rotation ticks, each row followed by its count of ticks
The counts run from 0 to 46.
[131 110 138 136  69 141 202 114 120 130 165 109 131 165  86 129 139 145
 166 117 155 115 125 146  85 157] => 38
[126 113 124  80  64 114 174 123 111 150 163 115 142 168  99 138 152 107
 142 116 161 135 128 148  95 154] => 32
[154  91 143 121 130 127  87 129 107 165 177 125 167 143 137 113 168 108
  99 164 164 126 116 131 122 177] => 5
[147 115 127 118 135 113  65 149 123 146 148 136 170 129 145 101 166 115
  70 177 142 126 123 115 109 140] => 4
[123 121 128  56  64 107 147 142 112 144 145 142 144 131 112 131 140  97
 107 146 147 134 109 130 123 177] => 26
[124 142 115 170  98 126 149 155 161  96 141  95 146 126 119  99 143 198
 120 137 135 108 140 103  89 107] => 45
[123 104 137  85  67 133 177 117  91 130 159 142 122 144 106 133 139  97
 155 118 156 134 111 150 110 165] => 27
[120  86 139 101 105 112 128 110  84 153 160 154 143 161 121 110 143  97
 110 143 162 138  84 139 128 186] => 16
[144 106 146 134  90 143 172 122 133 146 183 100 133 165  97 147 140 164
 159 133 160 114 149 137 102 149] => 43
[132  98 128 159 135  99 107 146 125  96 140 150 160 116 139  68 144 121
  76 139 138 125  99 112  97 126] => 8
[105  97 119 158 127  88 125 145 108  89 132 162 155 120 133  60 135 122
  89 138 150 109  88 127 100 141] => 13
[129 124 129 161  72 129 187 124 146  92 137 109 137 130  96 102 138 172
 148 102 153 115 137 136  76 108] => 39
[139 150 131 108  60 136 155 135 138 166 149 107 152 157  96 155 160 155
 147 155 159 124 159 120 103 152] => 42
[110 109 133  71  76 117 130 121  85 154 159 152 144 161 103 120 137  83
 107 142 166 136  92 138 120 186] => 21
[102 106 113 121  82  93 169 129 100  82 124 158 133 132 104  95 121 118
 114 102 148 110  76 143  90 143] => 23
[108 129 121 113 118  88  72 153 117  99 126 155 163 125 127  95 140 113
  56 157 126 132 102 105 112 153] => 14
[124  76 127 124 107 120 154 115  77 131 155 158 126 143 118  89 134  97
 119 122 154 120  65 144 114 176] => 17
[125 100 140  89 124 111  92 147 110 156 176 151 160 142 135 122 171 100
  91 171 148 135 102 121 132 168] => 10
[117 153 128 147  70 114 153 161 155  83 132  95 163 119  99 126 147 186
 117 138 140 120 146 117  87 105] => 40
[ 97 125 113 129  58  91 170 152 127  73 120 140 156 119  97 106 133 136
 104 102 126 122 100 139  84 124] => 29
[154  64 151 137 154 122 122 117  98 149 185 129 141 156 145  84 151 112
 113 141 166 122 102 147 114 145] => 6
[183  56 131 152 156 129 128 107 118 139 179 122 142 157 147  90 159 130
 132 120 150 102 106 154  94 132] => 1
[100 152 120  65  52  99 117 148 133 101 124 138 160 133 107 130 140 109
  79 146 144 135 111 122 116 162] => 25
[100 151 121  63  52 108 137 135 129 137 152 129 161 139  93 141 154 132
 108 145 145 139 134 122 112 153] => 31
[141 108 139 175  96 115 173 128 132 114 148 102 123 131  97 112 137 194
 149 115 156 107 136 127  75 112] => 44
[ 94 154 116  93  46  95 138 164 139  87 122 135 151 111 104 118 154 137
  76 137 137 137 122 122 112 139] => 30
[109 114 119 120  70 110 191 126 108  87 141 134 135 137  96 100 144 115
 134  98 146 117  96 150  90 146] => 28
[135 134 130  78  55 149 146 134 131 152 170  99 138 162  93 153 152 148
 132 135 145 122 152 129 104 150] => 37
[113 152 119 133  81 120 125 164 169 115 132 110 151 124 117 130 162 200
 112 165 172 130 166  99 103 125] => 46
[108  84 125 111  89 118 176 110  84 124 150 151 136 162 121 107 120  94
 129 121 155 132  81 155  95 180] => 22
[ 98 168 119 128  52  99 138 166 153  83 126 135 155 114  96 132 163 155
  92 133 130 119 134 109 103 119] => 35
[126 158 135 105  58 117 122 162 158 132 148  99 160 124 106 143 154 170
  99 141 140 114 169 103 109 127] => 41
[ 79 127 116 116  76  91 135 158 120  72 108 156 149 105 106  86 141 122
  92 126 137 130  88 125 104 129] => 24
[108  85 118 132 104  93 152 142 100  78 136 147 133 115 124  78 131 120
  92 114 135 118  71 147  90 144] => 18
[147  68 145 172 154 104 126 121 108 102 163 134 147 134 140  64 148 126
 108 123 155 107  73 145  87 130] => 7
[131  80 131 151 135  99 133 129  93 111 157 148 127 131 130  68 126 114
 105 125 162 108  88 149 106 153] => 12
[181  87 139 121 141 120  86 122 119 168 181 117 131 147 144 115 168  97
 124 148 143 102 130 140 107 152] => 0
[ 86 130 104 120  96  79 118 158 107  83 110 164 162 117 129  79 140 124
  56 142 142 135  89 106 113 153] => 19
[133 114 119 156 154 100  86 156 141 101 145 143 180 121 148  85 164 125
  90 158 135  93 117 115  99 116] => 3
[130 105 127 119  66 120 195 108 127 107 151 109 128 140 104 109 145 147
 152  91 150 123 126 154  87 136] => 33
[117 119 136 118 134  99  60 153 119 127 136 148 171 119 155  82 173 121
  71 157 148 129  97 105 115 151] => 9
[110 115 121  83 107 101  91 154 100 153 143 159 172 132 136  99 154  98
  87 162 153 140 103 114 137 172] => 15
[126 166 128  83  46 122 134 155 142 133 136 106 166 134 101 140 158 142
 115 145 146 128 151 104 107 138] => 36
[133  82 137 117 142 116 120 116  92 167 179 137 143 170 136 100 150  95
 112 147 156 127  92 140 126 190] => 11
[111 128 132 141  53 113 176 125 137  75 139 127 146 117  98 101 136 141
 128 105 132 111 126 149  78 120] => 34
[103 147 126  77  81 111 105 157 121 128 122 148 161 128 124 122 152 102
  84 155 141 152  99 119 114 171] => 20
[159  85 130 166 161 112 123 142 129  99 155 143 154 123 140  62 152 136
 106 131 143  88 112 141  89 107] => 2
